In the data rows, the value 128 means zero.
Some points:
[127 201 154 109 142 158 223 117 127 136 135 152 151 117 177  72 134 148
 137 154 137 145 167 168 117 162 147 139 146 227 101 185 156 141 178 118
 132 110 160  93 160 117 125 137 145 186 141 107 134 155]
[130 136 110 144 156 128 144 141  82 192 154 117 117 137 141 153 124 142
 118 139 127 125 122 104 161 214 161 158 127 104 150 123 221 117  87 194
 102  85 172 107 102 108 149  93 135 101 167 157 112  89]
[ 91 124 117 120 113  73 157 137 121 158 135 143   0 164 111 115  88 147
 144  92 140 106 167 136 107  84 116 115 113 117 191 118  83 153 171 131
  61 116 201 145 138 137  98 135 146 122 135 112 144 147]
[180 168 152 134 132  99 112 161 159 128  40  91  67  90 121 166 145  34
  91 106 108 127 112 158 128 109 125 150 160 171 153 168 124 148 116 141
 150 121 113 110 144  95 176 112 136 148 168  78 115 108]
[139 186 184 120 106 153 126 106 130 176 151 123  65 124 158 151 178 154
 110 155 131 216 107 148  96  96  96 128 105 108  95 119 139 113  98 139
 126 103 154 158 108 131 112 156 160  80  34 106 130 134]
[118  97 149 141 184  96 105 137 138 169  82 134 120 116 176  85 143 133
 159 161 164 119 153 106 148 158 102 182 112 121 135  47 117 140 102  67
 151 168 110 164 216 100  93 129 137 153  86 186 129  78]
[124 100 134 100 143 124 126  87  62 166  92 153 118 116 116 164 163 111
 100  76 143  97  98 105 103  98 105 180 134 170  85 123 146 131 148 114
 109 146 120 138 128 253 170 114  83 121 128 139 140 108]
[128 149  88 140 126 105 125 135 128 170 155 172 190 132  68 199 148 108
 128 151 105 133 164 130 123 107 142 202 155 104 136 140 104 163 175 173
 135 151  91 114 131 132  83 172 147 131 115 104  69 134]
[224  86 129 142 117 109 142 108 146 137 145 138 135 120 120  58 121  89
 122 139 120 106 140 109 101 106 137 138 253 115 104 120 127 161  94 115
 120 120 144 184  65 134  88 125 113 112 143 121 123 153]
[108 147 154  95 130 168 136 104  82 107  91 128 125 137 131 140 105 139
 112 144 142 122 110 129 141  79 170 160 143  71 184 129 135 125 117  24
  98 127  97  99  79  69 143 133  65 131 103 118 131 142]
[ 73  99 148 141 112 111 164 160 152 190 143 124 126 141 128 151 121  87
 102 143  81 102 121  83  98 120 200 129  86 143  85 152 100  85  63 143
 157 112 117 127 153 100 125 120  54 164 109 139 152 149]
[137 140  73 152 139  97 106 178 134 102 142 105 131 111 111 130 167 118
  27 164 176  72 195  99 143 131  99 131 140 165  95 166 175  98 154 131
 101 127 123  91 113  73 146 156 103  54  82 160  82 149]
[ 79 133 119 138 129 135  79  78 159 125 125 108 130 115 143 149 102 149
 164 178 111 112 127  49 164 129 141  80 125 151 138 138 176 126 113  69
 105  89 101 187 152 136 160 145 157 137 173  91  31 151]
[124 119  31 140 167 147 128  78 123 178 112 111 139 119 120 134 108 103
 140 113 150 160 105 128 131 132  81  99 114 154 147 121 123 123 101 115
 120 127  80 102  91 121 100  72 173 168  92 121 168 226]
[141 177 154 105 156 155 138 111  72 111 118 157 115 122 138 117 119  79
 146 143 117  94 155 134 128 150 143  19 111  32 151 113 129 145 157 151
 166 169 114 199 154 179  75  98  99 160 131 173 140 122]
[129 127 105 234  66 128 133 145 125 119 153  94 148  23 127 161 109 168
 115 112 112 130 104 167 134  87  82 128 138 119 137 142 162 151  90 135
 139  93 151 138 151 124  96 153  54 161 133 166 121 133]
[113 101 126 161 103 183 139 182 124 127 130 159 133  99 115  84 123  85
 156 161 123 184 135 142  96 141 153 112 153 159 210  71 133 109 148 120
 135  91 107  64 150 160 154 153 131  60 109 120  97 128]
[ 87 103 154 165 137 180 122 124 161 106 117 247 139 111 166  81 161 137
  97 130 133  80  90 136 149 133 107 112  94  98 108 127  99 138 104 164
 112 105 143 101 108  82 116 124 154 144 156  97  76 137]
[101 113 113  99  83  95 158 130  97 105  94 110 150 153 145 117 122 102
  90 117  93 148  57 103 162 129 118 114 156 135 114 159 139 111 116 170
  90 153  97 121 143 121 138 227 182 112 145 165 134 132]
[162 178 156 179 136 176 121 168 122  86 116 102 128 163 102 138 112 147
 185  96 180 140  85  58 119 115 108 114 135 144  90 104 115 155 158 178
  68 184 108 128 129 138 126 123  88 121 121  73 114 136]
[108  65 137 111 168 116 130 120  90 132  64 100 120  72  96 116 131 175
 178 165 143 139 122 145  36 152 147  98 118  99  69 164 133 167 148 159
 163 105 116 118  76  73 116 160 143 107 148 108 143  62]
[114 116 121 116 130  80  78 132 110 138 185 155 135 129 124 110 122 126
 167 123 152  96   1 162 165 150 176  93 158 113 139 143 139 128 144  80
 156 130 173 126 150 167 134 116 141 122  77  67 162  91]
[136 157 140 143 140 100 112  87 123  82 136 135 166  69 135 154 119 174
  95 177  84 111 124  99  94 195 143 136 126 164 197 114  52 104 163 133
 114 156 134 148 141 116 130 108 119 100 142 116 198 135]
[173 118 170  95  95 135  80  96 129  98 177 152 114 213 183 193  97  75
 142 110 168 125 151 106 137 142  79 135 137 156 155 130  99 176 108 125
 167  72 114  80 116 112  99 144 122 143 134 162 161 105]
[138 106  92 137 150 151 143  29 141  57 142  83  93 114 149 118 111 104
 109 100 143 122 139 120  81  93 173 153  90 103 107 107 152  94 106 145
 173 192 165  95 148 129  99 160 147  86 143  75 137  96]
[116 119 159 130 143 110 144 120 252 164 109 124 149 137 122 118  61 148
  89 111 152 145 119 148 123 114 108 117 111 131 134  92 189 121 229 161
 167 114 130 155 105 112 139 149 125 134 122 119 136 116]
[162  91 120 110 126 124 119 139 140  93 157 109  96 124 108 128 159 174
  73 140 108 148  91 102 132  93 178 144 129 169 151 147 142 183 119 140
 110 192 116 111  97 144 127  88 145 202  85 205 105 101]
[ 28 174  96 107 111 141  87 134 177 100 153  94  86 154 112 125 122 134
  89 128  96 141 146 205 118 181 119 147 185 125  61  80 118 170 120 142
 119 127  84  82 104 192 134 110 102 137 148 133 141 133]
[113 107 140 119 118 124 178 189 121  81 180 101 133 120 128  98 156  74
 153 117 121 122 173 103 148 162 113 150  33 131 142 116 143 132 128  77
 135 112  99 171  63 170 120 147 147 148 143  89 166 114]
[153 108 115 108  85 109 153 144 127 101  82 183 153 205  77 153 104 154
 109 117 127 137 161  99 123 155 110 133 115  93 129 158 191 143  96 106
 159 139 143 144 170 133 129  83 148 126 108  82 158 123]
[120 117 115 108 138  95 118 140  98 123 187 131 151 171 122 129 179 123
 116 125 106 189  90 147  92  90  95 110 111 174 107 105 144 118 150 108
 146 155 122 115 163  61 126  77  93  90 251 141  90 152]
[107 114  89 148 142 179 176 143 143 103 122 125 125 205 126 149 151 152
 202 130 115  66 127 229 143 111 122 113 138 160 151 153  99 116 125 155
 125 127 119 215 140 110 160 100 136  74  93 173 127 100]
[146  85 205  97 124  88  86 134 123 120 107 111 145 122 133 128 108 133
 205 145 144 106 134 168 139 151 135 138  82  97 138 118 129 113 102 168
 135 157 162 118 140 153 166 146 157 134 120 171 133 255]
[146  94 134  51 133 139 108 127 175 117 108 134 166  80 136 163 196 153
 151  99 115 153 193 150 159 103 151  79 145 113 133 106 133 103 123 124
  47  96 139 105 151 135 103 122  97 125 139 118 177 112]
[117 184 181 136 101 132 121 122 110 147 137 113 161  83 107 111 127 145
 150   0  76 105 145  84 157 149 137 123 133 125 106 124 110 144 125  88
 175 131 126 116 118  95 126  88 187  83 106 169 115 119]
[143 126 104 158 150 106 147 113 132 173 101  84 215 171 184  76 124 124
 130 120 117 160 142 164 134 149 129 110  70  91 150 199  48 141 122 105
  91 135 157 117 102 170 144 134  97 117 119 124  81  73]
[144 141 113  72  91 192  95 143 124 148 149 126 148 141  51 110 123 128
 128 148 154  87 132 135 128 149  78 114 115 122 139 104  81  61 123 102
 123 159 196 133 145 114 171 165 139 229 148 152 108  92]
[190 154  78 131 115 106 122 163 130 111 140 142  98 144 170 119 140 171
 132  91 142 141 123 109  98 126 142 156 145  93 109 127  99  51 158 149
 146  65  58 129 141 145 171 116 139 159 142 133 107 144]
[126 134 133 155 156 146 112 133 102 119 127 122 113 128 116 129  71 146
 127 184 138 182 166 123 234  48 124 153 148 126  67 141  89  94 114 136
 161 130 138 143 110 148 124 100 146 107 153 122 206 118]
There is one direction along which these points spread out most. For each point below, how far along it does it lie, from 0 to 99? 50 is the average, and the first point above lies past it. One standard deviation of the points above along it is 16.
[124 119  31 140 167 147 128  78 123 178 112 111 139 119 120 134 108 103
 140 113 150 160 105 128 131 132  81  99 114 154 147 121 123 123 101 115
 120 127  80 102  91 121 100  72 173 168  92 121 168 226] 49
[108  65 137 111 168 116 130 120  90 132  64 100 120  72  96 116 131 175
 178 165 143 139 122 145  36 152 147  98 118  99  69 164 133 167 148 159
 163 105 116 118  76  73 116 160 143 107 148 108 143  62] 49
[113 107 140 119 118 124 178 189 121  81 180 101 133 120 128  98 156  74
 153 117 121 122 173 103 148 162 113 150  33 131 142 116 143 132 128  77
 135 112  99 171  63 170 120 147 147 148 143  89 166 114] 36
[162 178 156 179 136 176 121 168 122  86 116 102 128 163 102 138 112 147
 185  96 180 140  85  58 119 115 108 114 135 144  90 104 115 155 158 178
  68 184 108 128 129 138 126 123  88 121 121  73 114 136] 54
[127 201 154 109 142 158 223 117 127 136 135 152 151 117 177  72 134 148
 137 154 137 145 167 168 117 162 147 139 146 227 101 185 156 141 178 118
 132 110 160  93 160 117 125 137 145 186 141 107 134 155] 57
[117 184 181 136 101 132 121 122 110 147 137 113 161  83 107 111 127 145
 150   0  76 105 145  84 157 149 137 123 133 125 106 124 110 144 125  88
 175 131 126 116 118  95 126  88 187  83 106 169 115 119] 44
[139 186 184 120 106 153 126 106 130 176 151 123  65 124 158 151 178 154
 110 155 131 216 107 148  96  96  96 128 105 108  95 119 139 113  98 139
 126 103 154 158 108 131 112 156 160  80  34 106 130 134] 52
[101 113 113  99  83  95 158 130  97 105  94 110 150 153 145 117 122 102
  90 117  93 148  57 103 162 129 118 114 156 135 114 159 139 111 116 170
  90 153  97 121 143 121 138 227 182 112 145 165 134 132] 64
[ 87 103 154 165 137 180 122 124 161 106 117 247 139 111 166  81 161 137
  97 130 133  80  90 136 149 133 107 112  94  98 108 127  99 138 104 164
 112 105 143 101 108  82 116 124 154 144 156  97  76 137] 49
[108 147 154  95 130 168 136 104  82 107  91 128 125 137 131 140 105 139
 112 144 142 122 110 129 141  79 170 160 143  71 184 129 135 125 117  24
  98 127  97  99  79  69 143 133  65 131 103 118 131 142] 46
[190 154  78 131 115 106 122 163 130 111 140 142  98 144 170 119 140 171
 132  91 142 141 123 109  98 126 142 156 145  93 109 127  99  51 158 149
 146  65  58 129 141 145 171 116 139 159 142 133 107 144] 61
